One vector is turned by the same rotation once a tick. Each row is the vector after some number of ticks, and that number follows the row.
The counts run from 0 to 405.
147, 190, 125, 171, 107, 135, 119, 124, 166, 145, 132, 145, 134, 128, 113, 143, 123, 131, 99, 109, 150, 102, 127, 124, 147, 119, 136, 164, 146, 120, 143, 100, 122, 149, 112, 114, 123, 112, 136, 109, 157, 145, 136, 114, 136, 138, 115, 131, 144, 151, 139, 141, 134, 73, 181, 120, 103, 112, 135, 102, 122, 149, 148, 150, 152, 131, 131, 117, 146, 137, 151, 147, 150, 98, 129, 162, 106, 131, 128, 139, 122, 159, 117, 142, 124, 104, 135, 116  240
145, 188, 130, 165, 114, 142, 122, 126, 168, 144, 124, 148, 152, 138, 115, 137, 121, 138, 95, 109, 153, 91, 131, 132, 139, 113, 143, 169, 142, 118, 141, 115, 128, 150, 105, 109, 126, 106, 142, 103, 157, 136, 136, 114, 140, 138, 114, 146, 138, 143, 127, 131, 142, 92, 178, 113, 105, 102, 120, 103, 124, 153, 138, 149, 149, 123, 116, 113, 154, 144, 161, 126, 141, 105, 139, 160, 133, 136, 131, 151, 126, 155, 100, 136, 126, 107, 138, 118  102
147, 184, 120, 151, 125, 134, 103, 142, 178, 146, 145, 139, 145, 128, 130, 134, 116, 133, 99, 108, 146, 100, 128, 147, 141, 117, 147, 162, 150, 106, 147, 114, 96, 126, 111, 104, 122, 115, 140, 115, 174, 130, 141, 103, 135, 145, 118, 131, 135, 149, 124, 141, 130, 88, 184, 118, 105, 113, 123, 105, 137, 149, 135, 143, 142, 148, 125, 112, 161, 144, 145, 109, 136, 109, 133, 150, 120, 135, 130, 136, 120, 156, 90, 140, 132, 109, 124, 112  16
154, 186, 131, 151, 107, 145, 127, 130, 169, 149, 161, 141, 148, 133, 120, 134, 126, 132, 95, 104, 150, 87, 126, 131, 147, 128, 151, 166, 131, 114, 151, 124, 117, 133, 112, 112, 125, 118, 151, 112, 155, 143, 129, 106, 119, 141, 111, 136, 140, 151, 136, 124, 116, 93, 182, 126, 102, 121, 122, 104, 124, 155, 144, 137, 155, 122, 129, 110, 151, 142, 150, 137, 138, 99, 124, 154, 132, 129, 128, 138, 127, 165, 93, 155, 127, 106, 146, 105  226
153, 184, 126, 148, 121, 142, 115, 135, 183, 149, 142, 142, 133, 130, 129, 143, 106, 133, 100, 113, 141, 101, 127, 135, 151, 114, 144, 165, 146, 112, 145, 122, 107, 129, 110, 118, 117, 107, 143, 113, 146, 148, 149, 101, 128, 137, 113, 135, 143, 147, 123, 127, 133, 82, 185, 124, 101, 101, 126, 98, 131, 150, 141, 136, 151, 125, 134, 112, 141, 152, 141, 116, 137, 98, 120, 157, 134, 138, 119, 131, 119, 165, 107, 140, 131, 101, 131, 105  89
155, 178, 119, 156, 121, 131, 120, 126, 182, 143, 142, 153, 130, 139, 118, 134, 122, 133, 98, 114, 152, 104, 135, 124, 150, 109, 136, 171, 149, 108, 142, 108, 108, 131, 109, 112, 120, 105, 144, 118, 162, 132, 146, 108, 141, 134, 111, 128, 133, 155, 128, 141, 136, 72, 168, 128, 101, 98, 127, 94, 131, 138, 137, 147, 151, 130, 139, 119, 139, 149, 134, 130, 144, 116, 134, 165, 116, 135, 120, 141, 105, 158, 106, 145, 138, 110, 123, 125  399
146, 188, 127, 153, 127, 135, 112, 129, 175, 156, 147, 121, 133, 137, 120, 128, 110, 129, 99, 102, 146, 90, 124, 129, 149, 129, 138, 159, 130, 112, 142, 111, 103, 147, 104, 100, 111, 109, 135, 94, 149, 137, 145, 102, 120, 129, 106, 143, 128, 145, 106, 125, 138, 94, 191, 115, 106, 112, 129, 102, 124, 137, 143, 130, 156, 127, 131, 117, 156, 137, 164, 118, 137, 101, 123, 146, 139, 141, 129, 130, 127, 156, 94, 134, 119, 108, 127, 117  94
144, 185, 122, 145, 124, 124, 111, 125, 168, 154, 145, 131, 133, 125, 119, 126, 121, 127, 98, 106, 142, 94, 115, 117, 138, 134, 136, 162, 139, 125, 152, 105, 114, 148, 108, 103, 124, 127, 132, 99, 150, 139, 144, 92, 124, 137, 113, 127, 140, 144, 121, 132, 125, 82, 201, 131, 97, 118, 139, 110, 131, 137, 146, 145, 166, 109, 143, 121, 155, 144, 156, 130, 138, 109, 123, 154, 125, 137, 130, 136, 132, 153, 102, 137, 115, 103, 128, 112  251
140, 174, 120, 150, 102, 140, 105, 138, 157, 136, 131, 143, 145, 130, 127, 134, 112, 129, 96, 108, 149, 89, 111, 123, 132, 138, 144, 165, 145, 113, 143, 108, 115, 145, 112, 105, 132, 118, 133, 111, 156, 147, 132, 93, 125, 141, 100, 128, 144, 140, 141, 136, 132, 98, 198, 127, 99, 97, 122, 104, 133, 156, 142, 140, 162, 109, 129, 119, 142, 141, 156, 130, 138, 118, 126, 155, 123, 129, 118, 147, 130, 159, 97, 136, 126, 92, 123, 114  115
149, 188, 119, 162, 129, 121, 110, 131, 173, 145, 137, 158, 130, 136, 117, 123, 115, 133, 93, 107, 146, 108, 132, 122, 138, 112, 131, 172, 148, 114, 142, 95, 110, 143, 112, 107, 122, 113, 130, 113, 155, 134, 142, 110, 133, 133, 110, 120, 138, 152, 121, 142, 147, 78, 178, 129, 102, 101, 127, 99, 129, 136, 137, 149, 164, 123, 136, 119, 149, 137, 144, 129, 138, 117, 144, 172, 117, 135, 126, 145, 112, 152, 109, 134, 122, 106, 121, 128  329
153, 188, 121, 159, 127, 130, 114, 140, 177, 150, 157, 150, 150, 139, 120, 139, 120, 136, 96, 96, 148, 95, 135, 135, 159, 123, 139, 168, 137, 113, 139, 103, 105, 141, 103, 106, 108, 103, 149, 111, 161, 128, 136, 121, 136, 129, 109, 130, 119, 159, 118, 131, 134, 97, 165, 123, 111, 126, 124, 89, 127, 142, 140, 139, 147, 131, 127, 114, 160, 131, 147, 135, 130, 105, 130, 153, 127, 140, 135, 145, 113, 158, 89, 135, 140, 111, 126, 124  218
151, 188, 124, 147, 119, 126, 101, 138, 168, 145, 136, 151, 147, 120, 122, 134, 117, 131, 94, 103, 149, 107, 120, 139, 130, 118, 138, 171, 154, 113, 148, 107, 108, 139, 113, 105, 120, 122, 137, 116, 170, 140, 141, 97, 132, 139, 116, 111, 144, 143, 133, 145, 130, 88, 188, 123, 96, 115, 130, 106, 144, 145, 133, 149, 157, 124, 129, 111, 164, 138, 143, 120, 129, 115, 133, 155, 107, 137, 129, 140, 121, 150, 95, 141, 122, 103, 125, 118  267
148, 184, 126, 149, 107, 146, 116, 128, 166, 146, 133, 135, 159, 125, 117, 150, 128, 135, 99, 111, 150, 79, 118, 126, 149, 135, 143, 164, 140, 122, 140, 120, 112, 148, 107, 109, 116, 114, 151, 106, 164, 145, 137, 104, 136, 136, 111, 135, 127, 143, 135, 132, 125, 94, 187, 120, 103, 120, 133, 101, 127, 160, 145, 145, 146, 115, 122, 112, 152, 144, 156, 137, 140, 101, 113, 143, 120, 135, 128, 146, 137, 159, 91, 142, 137, 99, 134, 107  41
146, 184, 125, 160, 104, 139, 111, 133, 160, 138, 139, 139, 156, 128, 114, 141, 133, 135, 92, 110, 153, 85, 123, 119, 148, 133, 144, 165, 139, 121, 139, 104, 111, 148, 110, 110, 121, 121, 148, 109, 167, 140, 131, 110, 141, 135, 109, 127, 129, 149, 142, 143, 125, 90, 182, 126, 105, 118, 138, 101, 127, 151, 142, 149, 145, 123, 125, 115, 149, 130, 152, 144, 147, 112, 123, 145, 100, 132, 130, 149, 126, 158, 98, 146, 139, 99, 125, 117  379
141, 173, 114, 143, 106, 146, 115, 132, 169, 141, 137, 142, 153, 131, 129, 146, 124, 126, 101, 110, 148, 90, 114, 127, 151, 131, 140, 166, 144, 107, 137, 120, 118, 137, 106, 113, 120, 110, 148, 111, 158, 144, 135, 103, 136, 144, 107, 132, 131, 149, 133, 130, 131, 95, 188, 124, 102, 110, 126, 91, 133, 166, 146, 139, 151, 120, 133, 121, 139, 149, 155, 134, 145, 106, 110, 146, 124, 137, 121, 147, 126, 163, 90, 140, 142, 93, 126, 110  43
147, 173, 114, 147, 117, 120, 108, 138, 175, 144, 155, 149, 136, 125, 131, 130, 122, 129, 102, 107, 138, 96, 121, 124, 151, 133, 139, 167, 151, 116, 146, 102, 102, 133, 111, 112, 121, 118, 141, 117, 160, 133, 144, 102, 135, 136, 109, 114, 141, 157, 135, 141, 122, 79, 184, 134, 97, 121, 126, 92, 133, 134, 139, 148, 157, 122, 145, 114, 152, 147, 135, 134, 130, 123, 129, 156, 114, 136, 131, 137, 116, 168, 96, 143, 136, 105, 125, 118  63
145, 186, 124, 164, 112, 131, 129, 122, 169, 145, 136, 156, 142, 124, 121, 133, 128, 135, 94, 111, 144, 95, 127, 123, 144, 113, 141, 170, 149, 121, 144, 115, 135, 142, 107, 118, 126, 109, 147, 110, 152, 136, 138, 114, 141, 145, 122, 135, 144, 155, 137, 134, 131, 77, 177, 126, 95, 110, 124, 101, 125, 152, 144, 158, 148, 117, 130, 113, 151, 152, 149, 138, 147, 107, 135, 168, 122, 141, 134, 151, 122, 159, 107, 145, 127, 107, 142, 113  242
146, 175, 117, 137, 121, 129, 96, 149, 173, 142, 154, 145, 145, 131, 133, 131, 115, 131, 95, 105, 142, 94, 121, 133, 147, 136, 143, 169, 144, 109, 147, 107, 91, 132, 115, 99, 119, 116, 136, 117, 162, 140, 139, 97, 128, 139, 100, 114, 132, 145, 129, 138, 129, 97, 191, 127, 103, 111, 124, 97, 141, 145, 136, 133, 159, 121, 134, 112, 152, 140, 141, 119, 121, 122, 124, 148, 124, 132, 123, 143, 122, 165, 90, 139, 138, 99, 116, 114  203
148, 183, 126, 165, 113, 140, 109, 132, 164, 145, 130, 159, 152, 118, 120, 148, 114, 138, 95, 98, 145, 102, 122, 127, 148, 119, 135, 173, 146, 123, 134, 101, 130, 151, 107, 111, 110, 103, 140, 108, 153, 143, 141, 115, 137, 132, 111, 122, 143, 145, 131, 137, 144, 101, 174, 119, 103, 116, 132, 91, 129, 146, 139, 145, 155, 117, 123, 110, 157, 133, 151, 142, 129, 105, 125, 154, 116, 141, 130, 141, 126, 159, 99, 133, 123, 97, 128, 118  37
143, 190, 125, 179, 105, 141, 112, 132, 160, 146, 145, 140, 137, 134, 117, 129, 124, 130, 92, 105, 152, 101, 123, 123, 136, 125, 143, 161, 136, 110, 144, 94, 119, 151, 110, 109, 124, 116, 134, 101, 160, 138, 130, 117, 137, 133, 109, 135, 142, 157, 136, 142, 129, 86, 182, 119, 103, 108, 126, 106, 117, 140, 146, 143, 145, 139, 130, 118, 144, 129, 163, 140, 155, 107, 135, 155, 105, 133, 131, 137, 119, 160, 103, 146, 120, 105, 133, 123  238
140, 180, 118, 163, 109, 131, 104, 130, 163, 141, 134, 149, 133, 135, 123, 140, 117, 123, 108, 102, 144, 90, 120, 122, 159, 144, 136, 165, 150, 114, 143, 89, 117, 154, 110, 105, 118, 102, 127, 105, 162, 132, 140, 111, 134, 131, 99, 127, 138, 155, 137, 141, 139, 91, 180, 120, 105, 111, 120, 95, 124, 134, 137, 140, 161, 121, 135, 117, 149, 134, 157, 144, 129, 121, 132, 151, 122, 132, 129, 139, 118, 163, 92, 129, 126, 101, 124, 129  373
156, 188, 124, 157, 117, 130, 113, 128, 166, 140, 152, 156, 133, 143, 112, 127, 118, 127, 97, 97, 156, 102, 135, 125, 139, 128, 138, 173, 140, 109, 154, 98, 114, 139, 117, 99, 124, 112, 136, 122, 167, 139, 132, 108, 116, 129, 101, 124, 141, 155, 131, 133, 130, 87, 171, 127, 107, 111, 116, 100, 126, 134, 135, 137, 170, 127, 138, 111, 154, 135, 142, 137, 131, 118, 145, 170, 125, 130, 128, 140, 105, 154, 99, 144, 118, 111, 131, 126  144
146, 185, 127, 150, 125, 139, 99, 143, 171, 147, 145, 130, 134, 138, 125, 130, 106, 132, 93, 105, 146, 93, 127, 132, 139, 125, 143, 161, 135, 109, 146, 103, 90, 138, 111, 96, 122, 119, 130, 111, 155, 142, 143, 101, 119, 130, 97, 132, 134, 141, 118, 137, 137, 96, 196, 120, 107, 99, 123, 108, 129, 140, 139, 129, 157, 125, 130, 116, 154, 131, 155, 109, 128, 113, 132, 151, 131, 129, 120, 136, 121, 160, 102, 132, 121, 103, 117, 116  344
150, 189, 127, 161, 110, 141, 104, 132, 164, 137, 134, 161, 149, 136, 117, 142, 112, 131, 98, 96, 156, 102, 129, 135, 140, 123, 141, 173, 151, 109, 144, 100, 117, 139, 117, 104, 122, 107, 137, 118, 171, 141, 131, 110, 127, 133, 101, 124, 140, 150, 135, 142, 136, 99, 175, 114, 110, 104, 118, 102, 126, 144, 133, 137, 159, 132, 122, 107, 151, 129, 146, 133, 131, 114, 142, 160, 122, 128, 128, 137, 114, 154, 92, 134, 124, 105, 127, 128  284
144, 177, 114, 148, 117, 127, 116, 136, 162, 144, 150, 140, 143, 140, 125, 123, 125, 131, 96, 98, 148, 83, 118, 119, 150, 139, 132, 167, 134, 117, 141, 103, 119, 151, 99, 98, 120, 110, 140, 98, 149, 133, 131, 108, 124, 133, 99, 134, 128, 153, 117, 128, 137, 103, 186, 127, 106, 117, 122, 91, 129, 141, 146, 138, 166, 103, 141, 119, 147, 138, 166, 138, 132, 122, 124, 157, 137, 140, 130, 153, 126, 158, 89, 131, 127, 99, 122, 125  49
147, 187, 119, 153, 133, 129, 105, 136, 177, 146, 134, 132, 140, 128, 119, 136, 122, 134, 97, 107, 151, 102, 125, 135, 147, 116, 134, 167, 145, 116, 135, 108, 98, 143, 104, 101, 108, 113, 142, 107, 168, 129, 147, 106, 148, 134, 116, 124, 120, 150, 114, 148, 141, 86, 182, 122, 102, 107, 140, 101, 141, 142, 134, 151, 149, 132, 130, 121, 156, 138, 150, 118, 142, 115, 126, 148, 107, 142, 127, 145, 122, 150, 96, 133, 134, 106, 116, 128  264
147, 188, 121, 149, 123, 126, 106, 131, 175, 153, 129, 156, 145, 128, 122, 149, 111, 129, 105, 99, 140, 95, 130, 144, 157, 127, 135, 167, 157, 117, 139, 107, 114, 143, 109, 105, 109, 99, 136, 110, 161, 134, 139, 111, 131, 139, 115, 128, 132, 149, 127, 131, 141, 90, 180, 119, 108, 123, 127, 97, 130, 148, 138, 146, 151, 124, 124, 109, 166, 141, 148, 131, 118, 99, 126, 155, 136, 139, 136, 137, 130, 158, 96, 125, 129, 106, 130, 114  357
143, 179, 122, 163, 101, 147, 115, 135, 158, 136, 147, 150, 137, 142, 125, 133, 115, 131, 96, 102, 147, 91, 122, 119, 146, 129, 141, 169, 134, 106, 144, 101, 120, 144, 107, 112, 128, 106, 135, 109, 150, 145, 127, 113, 125, 131, 92, 134, 146, 150, 136, 130, 135, 99, 181, 123, 103, 99, 115, 93, 117, 144, 145, 131, 159, 117, 135, 118, 136, 136, 158, 142, 141, 115, 133, 160, 129, 131, 122, 142, 116, 165, 98, 138, 127, 94, 125, 124  301
159, 187, 131, 166, 112, 143, 120, 134, 174, 139, 155, 147, 144, 137, 117, 138, 122, 139, 88, 108, 156, 101, 132, 127, 146, 108, 146, 169, 133, 108, 143, 108, 109, 133, 110, 121, 118, 105, 155, 112, 162, 139, 140, 115, 142, 130, 106, 132, 134, 156, 125, 140, 132, 89, 163, 123, 104, 100, 126, 95, 122, 136, 138, 134, 143, 136, 131, 107, 146, 138, 144, 131, 148, 110, 138, 157, 114, 139, 126, 140, 108, 161, 98, 150, 137, 103, 127, 124  149
